grid =
[[123 132 136 134 110 128 124 129 112 140 141 136 115 126 121]
 [126 126 126 132 131 129 127 131 120 129 132 132 130 132 128]
 [123 122 127 132 119 136 125 131 123 144 137 140 124 125 124]
 [126 125 129 132 119 135 129 130 117 139 140 138 121 128 119]
 [127 124 125 138 133 131 125 134 112 128 134 132 136 135 126]
 [120 134 137 135 106 126 121 128 110 140 142 133 114 126 121]
 [129 127 129 131 125 131 129 128 124 132 133 130 126 129 125]
 [124 126 129 132 119 135 129 130 119 141 138 138 121 127 121]
 [128 127 129 130 126 130 129 129 125 131 132 130 126 129 125]
 [125 128 131 134 115 132 128 129 114 140 140 137 117 127 119]
 [124 126 129 133 119 136 128 132 119 142 137 140 122 126 123]
 [125 128 132 134 115 132 128 129 114 140 140 137 117 126 119]
 [121 134 137 135 106 126 122 128 110 140 141 134 115 126 121]
 [124 126 129 132 119 135 129 130 119 141 138 138 121 127 121]]
Counting starts at 1.
Find the entry at row 3, column 1.
A: 123
The top-left entry: 123
Find the entry just left of the largest entry.
A: 123
The bottom entry of the column that holds the largest entry is 141
Find the entry in row 2 and column 2.
A: 126
The entry in the top-right corner -> 121
Find the largest entry.
A: 144
Find the entry in row 2 and column 1.
A: 126
Find the entry in the bottom-left corner.
A: 124
Find the bottom-right entry.
A: 121
The entry at row 1, column 3 -> 136
The entry just right of the largest entry -> 137
Find the entry at row 3, column 3.
A: 127
Find the top entry of the column that holds the largest entry.
A: 140
Find the entry directly below the largest entry.
A: 139
Find the entry in row 1 and column 2.
A: 132

X =
[[152 129 119 119 105 112]
 [104 103 146 111 101 122]
 [127 102 144 104 145 102]
 [114 153 141 115 108 120]]
Counting starts at 1.
The entry in the bottom-left corner: 114
The entry at row 3, column 2: 102
The bottom-right entry -> 120
Report the entry just right of 111.
101
Report the entry in the top-right corner.
112
The entry at row 1, column 3 is 119
The entry just left of 120 is 108
The entry directly below the smallest entry: 145
The entry in row 2 and column 1 -> 104

Questions about the matrix below. Indices start at 1.
1) Give the entry in row 1 and column 1.
2) Give the entry in row 1 and column 3.
3) Give the entry at row 1, column 2.
4) Give the entry just left of 137.
5) Give the top-right entry.
6) Give the bottom entry of the column that holds the smallest entry.
7) Give the entry at row 2, column 1.
[[135 126 126 130 130 130 128 129 126 120 126 133 127 123 128 132]
 [152 123 122 136 134 135 128 133 120 120 120 144 126 111 128 141]
 [141 125 125 132 131 132 128 131 124 120 124 137 127 119 128 135]
 [131 127 127 129 129 129 128 129 127 120 127 130 128 126 128 130]
 [143 125 124 133 132 132 128 131 123 120 123 139 127 117 128 136]
 [121 129 130 126 126 126 128 127 130 120 130 124 129 133 128 124]
 [122 129 129 126 126 126 128 127 130 120 130 124 129 132 128 125]
 [120 130 130 125 126 126 128 126 131 120 131 123 128 134 128 124]]
1) 135
2) 126
3) 126
4) 124
5) 132
6) 134
7) 152

m = [[115, 120, 124, 148, 123, 134, 145, 136, 127, 133, 127], [110, 120, 129, 139, 127, 124, 130, 155, 125, 127, 134], [120, 120, 134, 130, 131, 140, 112, 127, 128, 124, 133], [110, 120, 140, 137, 112, 123, 133, 131, 126, 129, 118], [121, 120, 129, 135, 132, 140, 125, 132, 129, 132, 134], [114, 120, 138, 128, 112, 113, 131, 116, 113, 133, 111]]
The entry just right of the largest entry -> 125
Give the entry just left of 116.
131

[150 139 145 153 113 119 116 117 143 151 108 143 119 144 102 118]
The entry just left of 108 -> 151
The entry just right of 139 is 145
The 2nd entry from the right -> 102
Report the 3rd largest entry.
150
The fifth entry: 113

Questions about the array below.
1) Read off the 3rd largest entry.
2) Read off the third smallest entry.
3) Read off the maximum.
4) Read off the entry directly below the largest entry.
5) Read off the top-left entry.
6) Read off the entry just left of the largest entry.
7) Read off the third entry on the main diagonal.
8) Read off the first entry on the diagonal from the top-right corner.
[[131, 129, 131, 131],
 [138, 131, 122, 126],
 [138, 120, 129, 123],
 [130, 134, 132, 134],
 [132, 124, 134, 129],
 [129, 145, 127, 138],
 [138, 129, 123, 123],
 [132, 129, 130, 131],
 [116, 150, 141, 151],
 [124, 142, 135, 143],
 [127, 129, 135, 131],
 [135, 140, 121, 131]]
1) 145
2) 121
3) 151
4) 143
5) 131
6) 141
7) 129
8) 131

A =
141	133	145	145	138	139	133
131	150	139	130	127	146	127
131	125	127	130	137	127	128
127	139	130	126	129	135	126
116	143	120	112	116	130	119
130	143	135	130	129	140	128
138	145	145	141	134	145	133
Counting starts at 1.
Which number is the entry in the top-left corner?
A: 141
The entry directly below 120 is 135
Which number is the entry just right of the largest entry?
A: 139
The entry directly above the centre entry: 130
Which number is the entry just right of the smallest entry?
A: 116
Which number is the entry just left of the smallest entry?
A: 120
Which number is the entry in row 1 and column 2?
A: 133
The bottom-left entry is 138
The entry just left of 134: 141
Which number is the entry in the bottom-right corner?
A: 133
The entry just right of 134 is 145
The entry at row 2, column 1 is 131
Which number is the entry in the top-right corner?
A: 133
Which number is the maximum?
A: 150
Which number is the entry in row 3 and column 1?
A: 131
